A single turn carries every row of the set below to another of its rows. Some are shown first; where does it send the rows asked next?
j374: [  1  19   5 -20  28   2  -1   3  20   3  -1  -4  -5 -10]
j650: [ 11 -11  -7  11  -2   7  19  -6  -7  10   8  26   7   0]
j121: [  9   0   5   4 -11  29  23   1  -3  -7  18  21   5   5]
j194: [ 12   4  14 -13  18  16 -15  -6  -7   9  28 -13   0 -24]
j92: [  1  14   5 -21  33  -3   3   3  19   0   1  -5  -2 -12]
j791: [ 15  -3   9  -5  16   6 -19  -3 -24   6  26  -8   1   0]
j737: [ 11   7  15 -11  15  20 -16  -7  -5   8  25 -11  -1 -24]
j205: [ 20  13   8   0   4  -3   6   2  26  22  24   3 -19  18]
j365: [  0  21   8 -21  27   9   0   7  22  -1   1  -5  -6 -10]
j325: [ 13   6  14  -7   9  20 -18   0 -22   3  26  -9  -2   3]
j518: [ 12 -16  -2   7   0   2  26  -7 -10  -3  18  22  14  -1]
j207: [ 12 -19  -9  16   3   7  23   4  19  -2   2  -9 -18   8]
j452: [ 20 -10 -11   2   8   7   5 -12 -14  11  -7  19   2   3]
j235: [ -1  -5  22  10  17   4  18  29  21  -2  16  14 -14  -4]
j878: [ 22   0  12  -5  15 -17  13   0  22  10  33  -2 -10  16]
j360: [ 20   6  17  -6   9  -5  15   4  25   3  37  -3 -11  18]
j977: [ 11 -14  -2  13   2  17  26   6  20  -9   8 -11 -17  10]
j363: [ 12   4  11 -12  17  13 -16  -7  -6  11  25 -10  -1 -26]
j732: [ 11 -12   5   3  -4  17  28  -3  -7 -12  23  18  12   5]
j868: [  9  -1  -5  11 -13  22  17  -3  -4   7   8  27   0   2]
j743: [ 21   5   7   1  12 -16   9   0  25  20  25   1 -13  16]
j704: [ 22 -20   0  -4  15   2  17 -12 -17  -7   7  13  12   3]
j139: [ 10 -15  -7  15   1  14  22   5  21  -2   3  -8 -20  10]
j714: [  1  14  10 -23  33  -1   5   3  19  -7   7  -8   1 -10]
j256: [ 15   0  13  -7  13  12 -17   0 -24  -1  29 -11   2   2]
j167: [ -1  -4  18  12  16   1  14  29  21   5  12  16 -14  -5]
j596: [ 11   6  15 -13  16  18 -16  -6  -3   8  28 -11  -1 -22]
j875: [ 17   2   8  -5  -1  39  12  -2  -8 -13   8  13   1  13]
j473: [  1  -6  18  11  19  -3  17  27  21   4  12  15 -13  -4]
j963: [ 19 -12   9  -9  10  21  22  -8 -13 -21  16  10  11   9]
j244: [  0  19  12 -24  30   8   5   6  21  -7   8  -7  -2  -8]
j432: [ 12   7   9  -4   7  20 -21   1 -21  10  21  -7  -4   2]
j380: [ -1  -3  21  11  17   5  16  29  22   2  13  15 -13  -4]
j508: [ 14 -20  -1  11   4  12  28   5  18 -11  12 -13 -15  10]
j566: [  0  -7  22  10  20  -1  18  28  21  -2  17  14 -11  -5]
j389: [ 20  15  15  -4   3   3  11   5  28   9  31   1 -18  21]
j89: [ 14 -23  -4  13   7   5  27   4  18  -6   7 -11 -16   8]
j739: [16  3 -4  2 -2 30  5 -6 -7  6 -7 19 -3  8]
j5: [ 11   6  11 -11  15  17 -17  -7  -4  12  22 -10  -1 -25]
j649: [ 13   3   7  -4  12  10 -22  -2 -23  12  21  -6  -3  -1]

j374 moves to j92
j650 moves to j518
Now find these:
j508 moves to j977
j743 moves to j878
j432 moves to j649
j875 moves to j739

A single turn carries every row of the set below to another of its rows. Some are shown first; where does it send the rows asked next?
j63: [  2   8 -15 -51   7  13   9 -12 -13   3  15  -3  -8  16  -9]
j890: [ -7  13  -2 -18  40   2  18  10 -19  26  15  -7 -16  14  -1]
j111: [ -5   8  16 -40  26   3  32  -5  -1  11  12  -6 -21  12   3]
j592: [ -4  12  -7 -13  20 -13   9  16  -2  15  24   3  -4  20 -22]
j935: [ -8   6 -11 -32  13  11  25   3  -4  19 -16  20  36   8  12]
j605: [ -8  15 -10 -39 -15  25  16  14   0   7 -21   5   0  -2   6]
j72: [  4  20  -5 -14   2  22  27  29   6  23 -19   6  11  -8  -7]
j579: [ 15   4  -2 -40  -7  -2  35   6  -1  -3 -15  24  -4  12  -2]
j279: [  8  21 -13 -51   7  31  18  -4  -5  18 -10  -5  -6  23  -2]
j964: [  4  13  -5 -25   7  12  12   6  -8  11  32  20 -12  34 -11]
j385: [  7  16  -2 -26   3  12  13  -1  -8   7  31  19 -12  28 -17]
j24: [ 13  10   4 -38  10   1  17  -6 -12  -4  -3   8 -27   2 -12]
j914: [  5  20  -7 -18  -2  24  26  24   0  19 -20   9   9 -13 -12]
j542: [ -7  10 -14 -28  19   9  21   9  -6  14 -15  21  36  14  14]
j75: [  4  22  -2 -14  -4  26  27  17   1  23 -23  13  12  -5  -7]
j857: [-12  19  11 -12  37  -2  24  15 -20  25   1   2 -14  12  -3]
j552: [  4  13  18 -36  29   3  28   2   1  14  18  -8 -18  13   2]
j873: [-12   9 -13  -9  10  12  20  38 -13  31  -1  20   9   4   5]
j968: [ 20  12   8 -36  22  -4  16   1 -18  -4   6  17 -17  11 -12]
j88: [ -6   7  17 -35  27   1  30   3   4  15  12  -6 -25  15   4]
j809: [ 23   0  -1 -39  -4   1  33   0   3   2  -9  19  -5  11  -6]
j613: [ 13  18 -10 -46   4  32  21 -10  -5  13  -7   0  -4  24   7]
j509: [  8  17  -2 -21   7   6  19   4 -11   6  36  15  -9  30  -8]
j371: [ 17  -1  -7 -41  -2  -6  35   3  -4   1 -12  23  -6  14  -8]
j837: [ -9   2   0 -19  31  17  22  22 -11  29  23  17  10  -7   2]
j752: [  4   1  -5 -50   5  14   9   9  -6   9 -20  32  12   1   8]
j630: [-22  29  10  -3  16  -2  20  13   6  13   8   2  14  12   1]
j855: [-20  15   1 -19  23   0   7  28   9  25 -14   9  18  12   6]
j761: [-19  30   7   0  23   2  13   8   6   9   7   0   8  15  -3]
j583: [-22  29   7  -1  16   2  10  14   7   5   7   6   9  11   0]
j211: [-15   2 -11 -14  13  23  25  24 -19  31 -11  19   7   4  13]
j828: [  3   6 -14 -32 -17  27  25  14  -7   0 -11   5  -8  -2   6]
j127: [ -4  11   5 -14  29  14  24  21 -13  35  22  19  14  -1  -2]
j559: [ 10   3  -1 -49  15  17   3   0   3   2 -19  20  11  10   8]
j985: [ -9  11 -14 -33  19   9  19   3  -8  10 -17  17  35   8  12]
j65: [  9  19  -9 -54   2  35  19  -1  -4  18  -7   2   0  21   3]
j243: [ -4   2  -1 -12  30  12  27  19 -12  30  26  14   8  -4  -5]
j306: [-16  10   1 -19   9   5   4  23  19  21 -17  13  20  11  -6]
j485: [-13  11  -8 -20  16  -4  11  19  -5  25  27   3  11  22 -22]
j727: [ -2  16 -12 -45   6  13  19   0 -10   2  21 -19  -9  15  -8]

j890 moves to j855
j968 moves to j485
j613 moves to j552
Now find these:
j583 moves to j914
j243 moves to j542

A single turn carries every row of the set below to another of its rows. Some are shown first; where does it send the rows asked next?
j378: [ -2  15 -11  -7 -15  -5  19  -4   3  -4  17   4  -9  28   0   6   1  13
  -7  21 -13   8  -5  15  -1   5 -15   1]
j427: [ 10   6  -7  -4  -4  -6   5   2  10 -10  13  14 -19  19  -1  -3  -5  13
 -17  19 -15   5   1   4  -2   7 -17  23]
j726: [-10  -5  -9  23  -7  -3   9   6  14  27  -9   7  -7 -25   7   1   8   9
   6  -2   8  -9  -9  -8  -5 -23  26 -10]
j321: [ 14   9   4   9 -16   1   4  18  -5  25  -7  10  24 -23   4   3 -19  14
   5 -14 -10 -16  16  -2   1  -4   6   1]
j565: [ -7  26  -5   2 -19   0  -5   2 -10   6  26   8   4  -1   4   5  16  13
  -3   6 -12 -20 -22   7  -7   8   6   6]
j322: [  4  12  -1 -12   0 -15  25   4  -7   3   9  20  10  25   2   2  10  21
 -16  22 -16   3   5   1  -3  -3 -14  10]
j338: [ -6 -13  -5  21 -18   6   2  10  14   8  -4  -2  -7 -39   2  -9  14  -4
 -10  -3   7  -5 -10 -15  -5 -19  17   5]
j713: [ -7 -25   6   2  14  -5   1   8   1   2 -27 -10  13  -9  -1   5  12 -29
 -20   3  -8   1   1 -18  19 -16   0  -4]
j582: [ -7  -3  14  -5   6  -5  10   0  -7 -11   1 -11   6   6 -29  10  13  -5
  14  -2  16   9  21  25   9   3   0   2]
j966: [-19   1   1 -14 -15   3  -6 -13  14 -14   9  -5  23  -2  12  -5  -1  -3
  -7 -11 -11   5  -2 -23 -12   9  19   3]
j18: [-17 -20   6   0  17   9   0  -1   7  14 -12 -15  13  -9  11  21  12 -18
 -22   3  -5  17  -8  -5  21 -14   6 -10]
j86: [  1  -5  12   5  29  -5   2   4 -18  -2   2 -12   8   0 -16  16  15 -11
   4 -22   4   9  12  21   3   3   6  -2]
j254: [-14 -12  13   8  -5   0 -12  14  20   1  -5   9  -4   1 -13   8  -4   6
   9   2   3   7  -5  -6  37  -5 -22  -6]
j883: [ 11   0   0  -2  11  -9  14   5 -23   3  -2  10  16  18 -20   9 -17  -4
  -8  17   0   6  10  -9  12 -24 -14 -10]
j76: [-13 -18  10   5   0   2  -6   9  29  16  -3   2 -21  -3  -4   6  -4  12
  -6  -6  -7   1 -17   9  30  -7  -9   3]
j794: [ 25   1   4  -1  12   1   5  10 -29   2   2   1  17  -2  -6  10 -14   0
 -21   6   5  21  18   0   8 -17 -14   0]
j129: [-10   2  -1 -13   0   5 -10  -2  15 -13  -1  -1  23   8  24   7  -2  -5
 -11   4 -27   4  -7  -2  -9  17  17  10]
j938: [ -2  -2  -6  12  14 -10   9  -4   2 -12   5  20  -7  -3   1  -7 -12  25
 -12  11   6  23  12   4 -15 -25  16   5]
j618: [ -7   0  -3  -6   2 -19   2 -18   6 -19   9  17   1 -10  -1 -20   4  22
  -3   9  11  14  12  12 -15 -15  10 -10]
j848: [ 19 -18   6  -4  16   2  20   9 -18  -4 -12   4  18  20  -9   4  -4 -12
 -13  12  12  16  -3 -12   4 -16  -4   3]
j923: [  1  18  -9  12 -18   2   4  -2  -3   3  24   2   8 -22   5   1  28   0
   4  -5 -10 -10  -3  14 -19  15   2  -3]
j872: [  4  16  -3   8  -6  -8   1  -2  -2   5   9   8   5  -3   0   2  20 -12
  15  -7 -18 -26  -5  11 -17  18  14  10]
j457: [ -2   6  16  12 -30  -7   4   8  -2  10 -16   6  24 -20   9  -5 -11   3
   2 -17 -12  -3  20 -14  18  -9   1  -2]
j958: [-10   0  -9  28 -18   6   5   6  -2  17  -8 -15 -11 -29   8  -1  18   7
 -11  -7   8 -16  -4  -4   0   5  16  -2]
j401: [ -4 -30   8  25  17  10   3  -7   0   5 -19   3   5 -23   1   1  11 -18
 -22   6   6   2  -8  -9  18 -10  -1  -7]

j872 moves to j427
j86 moves to j76
j457 moves to j966
Now find these:
j401 moves to j958
j338 moves to j923

